Each named turn below is shown by a few rows before and after it. Which turns, in which order, take the first row of each later pair to the second? The first pair is answered.
bok (before |-> after):
[ 0.53 -1.29  1.89 -2.28  1.00  1.25  0.34 -0.45 -1.61 -0.43  0.45  0.55
 -0.15 -0.70] |-> [ 0.98 -1.20  2.22  2.39  0.86 -0.33 -0.85 -0.55 -1.61 -0.32 -0.13 -0.31
  0.13 -1.24]
[ 0.90 -1.09 -0.16 -3.06  0.51 -1.48 -0.14  5.77  1.94 -0.66  1.26 -0.76
  0.62 -0.28] |-> [ 1.95 -2.79  0.66 -1.11 -0.15 -1.64  3.14  4.03 -0.27  0.33 -0.69 -1.49
  2.39  0.12]
[ 0.29  0.78 -0.34 -3.29  1.98 -0.65  0.05  2.41 -0.34 -1.62  0.33 -1.39
 -3.12 -1.17] |-> [ 1.36 -1.52  1.09 -0.35  1.24 -0.92  3.22  1.23 -3.51 -0.44 -1.35 -2.97
 -0.89 -0.59]
[-0.77 -0.06 -1.01  0.37  0.03  2.22  0.00 -0.81  0.51 -1.29  0.54  1.78
 -1.10  0.02] |-> [-0.09 -0.61 -0.32  0.58 -0.04  2.27  1.51 -1.33 -0.32 -0.99 -0.02  1.04
  0.10  0.35]
vevu (before |-> after):
[ 0.04 -0.20 -1.19  2.85 -1.01 -2.62  1.26  0.65 -0.02 -0.18 -2.15 -3.65
 -1.67  2.82] |-> [ 0.79 -1.13 -0.81  3.10 -1.05 -2.73  1.30  1.32  0.38 -0.28 -2.57 -3.44
 -0.09  2.61]
[-0.34 -1.21  0.74  1.47 -0.32  0.60  1.13 -1.41 -0.21 -0.02 -1.04 -0.60
  2.30 -0.51] |-> [-0.60  1.07 -0.13 -0.04  0.08  0.35  1.82 -2.04  0.01 -0.65 -0.50 -1.33
 -1.79 -0.98]
[ 1.96 -2.60  1.48  2.95  0.36  0.36 -1.69  0.42 -0.76  1.14 -2.41  2.66
  4.94 -0.61] |-> [ 2.10  2.48  0.17  1.72  2.30  1.89  0.59 -3.00 -3.57 -0.88 -0.89  0.64
 -4.94 -1.33]
[-0.18 -1.10 -0.17 -3.97 -1.32 -0.41 -0.16  1.63  3.80  2.29 -0.66 -0.41
  2.75  1.65] |-> [ 0.75 -1.55  1.64  2.38 -0.54  2.52  1.56 -3.15 -1.98  1.44 -0.57  2.66
  3.20  0.57]
sizut (before |-> after):
[ 0.39  0.33 -0.53 -1.23 -0.33  1.86  1.66 -0.45 -0.74  0.72  0.73 -0.96
 -2.17  0.21] |-> [ 0.28  0.45  0.39 -0.46  0.16  1.59  1.23  0.43 -1.72  0.32  1.14 -1.04
 -2.22 -0.66]
[ 0.41 -2.48 -1.11 -1.26  1.10 -0.72  0.82  0.66 -0.72  0.55 -1.75 -0.72
  1.37 -0.21] |-> [ 0.73 -2.17 -0.94 -1.81  1.40 -0.54  0.96  0.50 -0.82  0.49 -1.76 -0.46
  1.47 -0.69]
[-1.39  0.94  0.53  0.68  0.97  1.75 -0.28 -1.64 -0.68 -0.12  0.32  1.68
  0.27  1.06] |-> [-1.22  0.46  1.01  1.19  1.09  1.62 -0.37 -1.27 -1.00 -0.48  0.31  2.01
  0.20  1.11]
Now pairs of rows:
(2 to 3 turns a pair)
[ 1.28 -0.07  0.77  0.50 -0.55 -1.59  3.03 -0.26 -0.87 -0.15 -1.74  0.05
  1.02 -2.40] |-> [ 0.24 -0.32  0.88 -1.76 -0.61 -1.06  1.61  1.26  0.03 -0.01 -0.55  2.04
  2.84 -2.40]
bok then bok then vevu
[ 0.26  1.53 -1.63 -1.90 -0.98 -0.33  3.79 -2.02  0.89  1.82 -1.43 -3.58
 -1.84  0.44] |-> [ 0.81  0.32 -1.38  2.82 -1.52 -2.44  0.06  0.16  3.08  1.95 -1.90 -2.92
  1.32  0.20]
bok then vevu
[ 0.36  1.34 -0.25 -1.90 -1.87 -1.10  0.32 -0.56  3.01  2.93 -1.96 -0.19
  2.13 -0.09] |-> [ 0.55  1.16  0.74  2.73 -1.01  0.18  1.24 -3.29 -0.41  2.05 -2.12  0.06
  1.66 -0.50]
bok then vevu
[ 0.42 -1.29 -1.02  1.26 -1.15 -2.43 -0.59  1.01  2.97  1.51 -0.97 -1.47
  2.73  1.13] |-> [ 0.28  2.53 -1.23  0.27  0.38  0.79  0.92 -2.69 -0.51 -0.27  0.97 -0.68
 -3.96  0.04]
bok then vevu then vevu
[-0.42  2.45 -1.46 -1.85  1.66  0.59 -1.86  0.06  1.59 -0.97  1.99 -0.87
 -3.51  0.25] |-> [ 0.44 -0.49  1.01  3.25  2.27  1.23 -2.29 -0.36 -1.56 -1.71  2.19  1.39
  0.47 -0.48]
sizut then vevu then vevu
[-1.23  2.08 -2.45  0.75 -1.81  1.03 -1.18 -3.22  4.35  2.17 -1.00  1.94
  0.93  1.52] |-> [-0.81  2.03 -2.48  1.66 -2.06  1.35  0.79 -5.03  2.83  2.13 -1.61  0.38
 -0.26  1.28]
bok then bok then vevu
[ 1.30 -1.16  0.11  0.98  0.57 -2.01  1.97  0.97 -0.55 -0.02 -0.69 -3.30
  0.04  0.01] |-> [ 0.70 -0.78  0.33 -2.60  0.89 -0.90  1.83  2.21 -0.77 -0.47  0.27 -2.53
 -1.01 -0.86]
bok then bok then sizut
[-0.17  0.46 -0.16  2.26 -0.04  0.60 -2.72  0.46  0.34 -0.38  1.21  1.54
  0.15 -0.98] |-> [-0.04  0.80 -1.00 -0.59 -0.37  0.43  1.32 -0.83 -1.03 -0.34  0.27 -1.25
 -3.11 -0.15]
bok then bok then vevu
[ 0.31  2.11 -1.69  0.02  1.16 -0.53  0.37 -1.54 -1.68 -0.64  0.62 -1.24
 -4.74 -0.70] |-> [ 0.26 -2.27  0.91  3.71  0.51 -0.68 -0.82 -0.90 -1.97  0.33 -0.84  1.71
  3.80 -0.28]
vevu then vevu
[ 1.57  0.31  0.06  1.33  1.81  0.07 -0.97  1.57 -1.27 -1.60  0.78  1.69
 -0.88 -2.69] |-> [ 2.20 -1.18  0.55  1.42  1.75  0.01  0.74  0.85 -2.78 -1.09  0.41  1.19
 -0.03 -2.32]
bok then bok
[-0.64  1.64 -0.14 -0.27  1.37  2.01 -1.51 -1.44 -0.43 -1.25  2.36  2.65
 -2.50 -0.84] |-> [-0.11 -2.31  0.59 -2.39 -0.12  0.88  0.13  0.76  0.79  0.79 -0.33  1.83
  3.52  0.54]
bok then vevu then vevu
[ 0.39 -0.57 -3.10 -1.34 -0.26 -0.66  2.74 -2.27 -0.03  3.31  0.35 -0.14
 -0.29  0.68] |-> [-0.09  0.32 -3.15  2.71  0.21 -1.94 -1.41 -1.83  1.39  2.40  1.52  1.08
  0.26 -0.51]
vevu then vevu then bok
[ 0.15 -2.59  2.46  0.33  1.55  2.26  1.17  0.69 -5.04 -1.43  0.00  3.57
  1.69 -0.34] |-> [-0.48 -1.14  1.66 -1.92  1.75  2.56 -1.41  2.34 -3.03 -2.00  1.81  4.98
 -0.28 -0.48]
bok then bok
[ 1.59 -2.74  1.43  2.23  0.61 -0.46  1.81  1.55 -3.23 -1.03 -0.25 -0.36
  1.13 -0.79] |-> [ 1.24  0.24 -0.12  1.21  1.06 -1.52  0.44  1.29 -2.06 -1.61  0.28 -2.56
 -3.73 -1.15]
vevu then bok
[-0.08 -0.17 -0.73 -1.49 -0.95 -0.44 -1.32  1.46  2.76  0.48  0.78  0.50
  1.02  1.00] |-> [ 0.53  0.24 -0.75 -2.29 -0.62  0.48  2.26 -0.82  0.13  0.86  0.22 -1.31
 -1.71  1.01]
bok then vevu then vevu
[-0.01 -0.37  1.96  2.41  0.94  2.07 -1.71  0.09 -1.47 -2.00 -1.53  2.39
  0.19  0.12] |-> [ 0.02  0.26  0.60 -3.52 -0.24  0.59  0.74  1.63  0.71 -1.01 -3.49 -1.09
 -1.00  0.94]
vevu then bok then vevu
[-0.08 -2.32 -0.74  2.85 -2.12  0.29  0.28  0.24  0.48  1.21 -0.88 -0.71
  1.65  0.22] |-> [-0.43  0.31 -1.08 -0.85 -1.09  1.31  2.13 -1.07 -0.81  0.49 -0.05 -0.48
 -2.60  0.21]
vevu then bok then bok
[ 0.90 -0.57  1.11 -0.72  1.31  0.60  1.55  1.29 -2.66 -2.32  0.81 -0.75
 -2.45 -0.48] |-> [ 0.49 -0.57  0.39 -0.79  0.79 -1.52  0.24  3.46  0.36 -1.94  1.28 -2.45
 -1.79 -0.49]
bok then vevu
[-0.88  1.95 -1.49 -1.21 -0.06  1.22 -0.63 -1.55  0.76  0.10  0.47  0.85
 -4.33  0.67] |-> [ 0.19 -2.46  0.01 -1.50 -1.64  0.43  0.80  0.21  1.23  2.53 -2.32  0.35
  2.29  1.74]
vevu then bok
[ 0.93  0.71  0.76  4.32 -0.93  2.13  1.27 -1.71 -3.62 -0.98 -0.40  0.83
  0.86  0.65] |-> [ 0.43 -0.26  0.34 -3.84 -1.44  2.69  2.89  0.23 -2.05 -0.11 -0.73  1.39
  1.72  1.83]
bok then vevu then bok
[ 0.07  0.12 -1.60  3.28 -1.41  1.32  3.02 -5.79 -0.04  2.96 -1.23 -1.37
 -0.90  1.44] |-> [-1.19  1.46 -2.09 -3.31 -1.22  3.06  2.36 -4.37  0.74  2.69  0.77  0.25
 -3.01  1.67]
bok then bok
[-0.80  0.36 -0.61  3.45 -0.77 -1.44 -0.35  0.47 -0.53  1.60 -0.95 -2.29
  1.10 -0.41] |-> [-1.23  0.75 -1.01  1.90 -0.74 -2.26 -0.49  0.73  0.70  1.52 -0.89 -3.45
  0.12 -0.22]
vevu then vevu
[-0.40  2.60 -0.78 -3.24 -0.93  0.29  0.80  2.19  0.41 -0.50  0.59 -3.89
 -1.43 -1.13] |-> [-0.55 -0.75  0.91 -2.14 -1.24  1.32 -0.66  3.42  0.88 -0.08  0.01 -0.48
  4.42 -1.47]
vevu then bok then bok
[-0.41 -3.07  2.03 -1.07 -0.36  0.49  1.94  1.46 -1.86  0.96  0.32  3.11
  1.49 -1.32] |-> [ 0.31 -2.88  1.27  3.10 -1.18 -2.61  2.58  1.18 -1.04  1.28 -0.76 -0.80
  1.19 -1.24]
vevu then vevu then bok
[-1.48  0.99 -1.26 -2.43 -0.47  0.31  0.50 -1.53  1.30  0.97 -1.04 -1.15
 -0.67  0.72] |-> [-1.30  0.34 -0.65  2.07 -0.71 -0.29 -2.25 -0.80  1.87  1.21 -1.14 -0.61
  1.68  0.12]
bok then bok then vevu
[ 0.57 -0.22 -1.31  1.69  0.69 -0.45 -0.77  0.32 -0.09 -0.65 -0.88 -3.47
 -4.05 -0.97] |-> [ 0.81 -1.17  0.01 -0.79  0.85 -0.05  0.99  0.77 -2.14 -0.88 -1.03 -2.97
 -3.36 -0.81]
bok then sizut then bok
[ 0.54 -0.56  1.49  1.56 -0.79  0.60 -0.89  0.75 -1.02 -2.77  0.80  1.36
  3.00 -1.22] |-> [ 0.14  1.34  0.79 -1.09  0.07  1.49 -1.06  0.22 -0.84 -3.72  1.74  1.65
 -0.07 -1.27]
bok then vevu
[ 0.12 -0.94  1.64 -0.30  0.63  0.66  2.87  0.83 -2.27  0.57 -0.55  1.82
  1.69  0.23] |-> [ 0.51  1.69 -0.49  0.47  0.39 -2.16  0.86  1.68  0.87  0.04 -0.30 -2.52
 -1.81  0.13]
vevu then bok then vevu
[ 0.14 -0.31  0.20  2.25  0.26  0.88 -1.29 -0.30  0.09 -1.40 -0.32  0.63
 -0.79 -0.30] |-> [ 1.22 -0.72  0.29  2.10 -0.06  0.21  0.70 -0.93  0.14 -1.35 -0.81 -1.33
 -1.24  0.05]
vevu then bok then bok
[ 0.00 -1.20  1.38 -2.30  0.89 -0.82 -2.18  4.90  0.54 -1.29  2.70  0.53
 -1.05 -2.05] |-> [ 0.31  0.08  1.39  0.31  1.92  0.87 -0.82  2.20 -3.14 -2.48  3.23  1.18
 -3.32 -2.59]
vevu then vevu
[-0.40 -2.52  1.34  1.19 -0.69  0.98  0.38 -0.29 -0.74  1.04 -0.36  1.47
  4.56  0.54] |-> [-1.02  2.50 -0.95 -0.56  1.04  1.39  0.43 -2.49 -1.34 -0.56  1.89  1.11
 -3.82 -0.71]
vevu then bok then bok
[ 0.75 -3.74  1.97 -3.14 -0.14  4.34  1.28  0.57 -2.86  1.20 -0.71  2.86
  2.79 -0.11] |-> [ 1.37 -1.56  2.01  3.57  2.02  2.00 -1.70  1.36 -3.87 -1.89  1.74  0.42
 -2.37 -2.25]
vevu then sizut then bok
[ 0.05  1.33 -1.05 -0.74 -0.55  1.61  1.71 -3.27 -0.82 -0.22 -2.43 -1.08
 -1.77  1.03] |-> [ 0.28 -0.36 -1.02  0.50 -1.33 -1.21 -0.14 -0.88  2.32  0.21 -3.60 -1.95
  1.99  1.46]
vevu then bok
[-0.54  1.07 -1.25 -1.26 -1.53  0.11 -0.69 -0.60  3.08  1.43 -0.54  0.42
  1.27  0.54] |-> [-0.31  1.71 -1.29 -1.39 -1.74  0.22  1.44 -3.02  1.51  1.38 -1.21 -1.13
 -0.48  0.15]
bok then vevu then vevu
[-1.57  0.54 -1.83  2.96 -2.50 -0.58 -2.99 -0.76  2.08  1.41 -1.32  1.94
  1.32  0.42] |-> [-1.40  1.21 -2.41 -3.31 -2.67  0.56  2.21 -1.59  0.39  1.63 -2.35  0.82
 -0.42  1.14]
vevu then vevu then bok
[ 0.19  0.32 -0.23 -2.49 -0.04  0.49  1.02  0.23 -0.66 -0.42  0.17 -0.75
 -1.46  0.55] |-> [ 0.78 -1.78  1.25  0.49  0.64  0.69  0.50  0.73 -1.81 -0.96 -0.04  0.37
  0.37 -0.45]
sizut then vevu then vevu
[-0.24  2.02  0.82  4.02  1.56 -1.45 -1.32  0.06 -1.36  0.28  0.71 -2.54
 -0.34 -2.22] |-> [ 0.34  0.34  1.79 -0.80  0.90  0.60  3.30 -1.43 -3.66  1.43 -0.81 -2.42
  0.89 -1.33]
bok then bok
[-0.32  0.48  0.00  4.22  1.08  2.18 -2.26 -1.27 -0.71 -0.58 -0.35  1.23
  1.39 -0.23] |-> [ 0.16 -1.06  1.30 -0.62  1.31  3.94  0.98 -0.46 -2.80 -0.59 -0.87  1.59
  1.42 -0.15]
bok then sizut then bok
[-0.91 -2.10  1.11 -4.68  2.10  1.88  3.04  0.15 -3.04 -0.87 -1.62  5.08
  0.89 -0.08] |-> [-0.39 -2.90  1.29 -3.34  1.91  1.84  3.73 -0.76 -3.64 -0.86 -1.98  4.72
  1.72  0.01]
bok then bok then bok
[ 0.27  0.62 -0.18 -2.37  1.47  1.95  1.32 -1.52 -0.99 -0.30  0.66  1.79
 -1.83 -1.45] |-> [ 0.50 -1.45  0.98  2.29  1.48  1.01 -0.88 -0.22 -0.53  0.40 -0.17  2.75
  2.32 -1.44]
vevu then vevu then bok
[ 0.65  0.29  1.13 -0.58 -0.95  1.60  0.90 -3.15  0.55  2.34 -0.90  0.85
  3.98  1.38] |-> [ 1.25  0.71  0.39  1.80 -1.30 -0.81  0.60 -2.98  2.22  2.25 -1.62 -2.38
  3.10  1.29]
vevu then vevu then bok
[ 0.10  2.82 -0.68 -1.22  0.67  0.71  0.70 -0.69 -0.84 -1.05  1.32  0.37
 -4.07 -0.33] |-> [ 0.53  0.54 -1.00 -3.38 -0.76 -1.75  1.37  2.01  1.96  0.70 -0.68 -2.15
 -0.58  1.08]
bok then vevu
[-2.33 -1.53  0.77 -1.37  1.47  2.80 -1.76  1.01  0.18  0.42  1.30  4.23
  0.37  0.97] |-> [-1.74  1.27 -0.66  1.78  2.18  1.77 -1.72 -1.03 -0.07 -0.71  2.41  2.06
 -4.36  0.34]
bok then bok then vevu
[-1.25  1.75 -1.34 -2.86  0.02  3.25  1.64 -2.29  0.99  0.60 -0.53  0.96
 -0.29  1.23] |-> [-0.49  0.97 -0.42  3.45 -0.12  2.40 -0.94 -2.31  0.89  0.44 -0.98  1.35
  1.93  0.97]
vevu then vevu then bok
[-1.94  1.91 -3.43 -4.72 -2.40  0.97  1.45 -2.02  1.80  2.28 -1.09 -0.75
 -1.72 -0.08] |-> [-2.28  2.12 -2.36  4.18 -1.63  1.77 -2.75 -3.92  0.50  0.81  0.26  1.89
 -1.01 -1.32]
vevu then vevu then bok
[-0.17 -0.79 -1.29  1.12 -0.29  0.55 -2.66  0.44  2.07  1.30  0.49  1.04
  1.14  0.53] |-> [ 0.03 -0.17 -1.36  1.73 -0.30  1.38  1.15 -2.57 -1.40  1.15  0.24 -0.32
 -2.38  0.45]
bok then bok then vevu
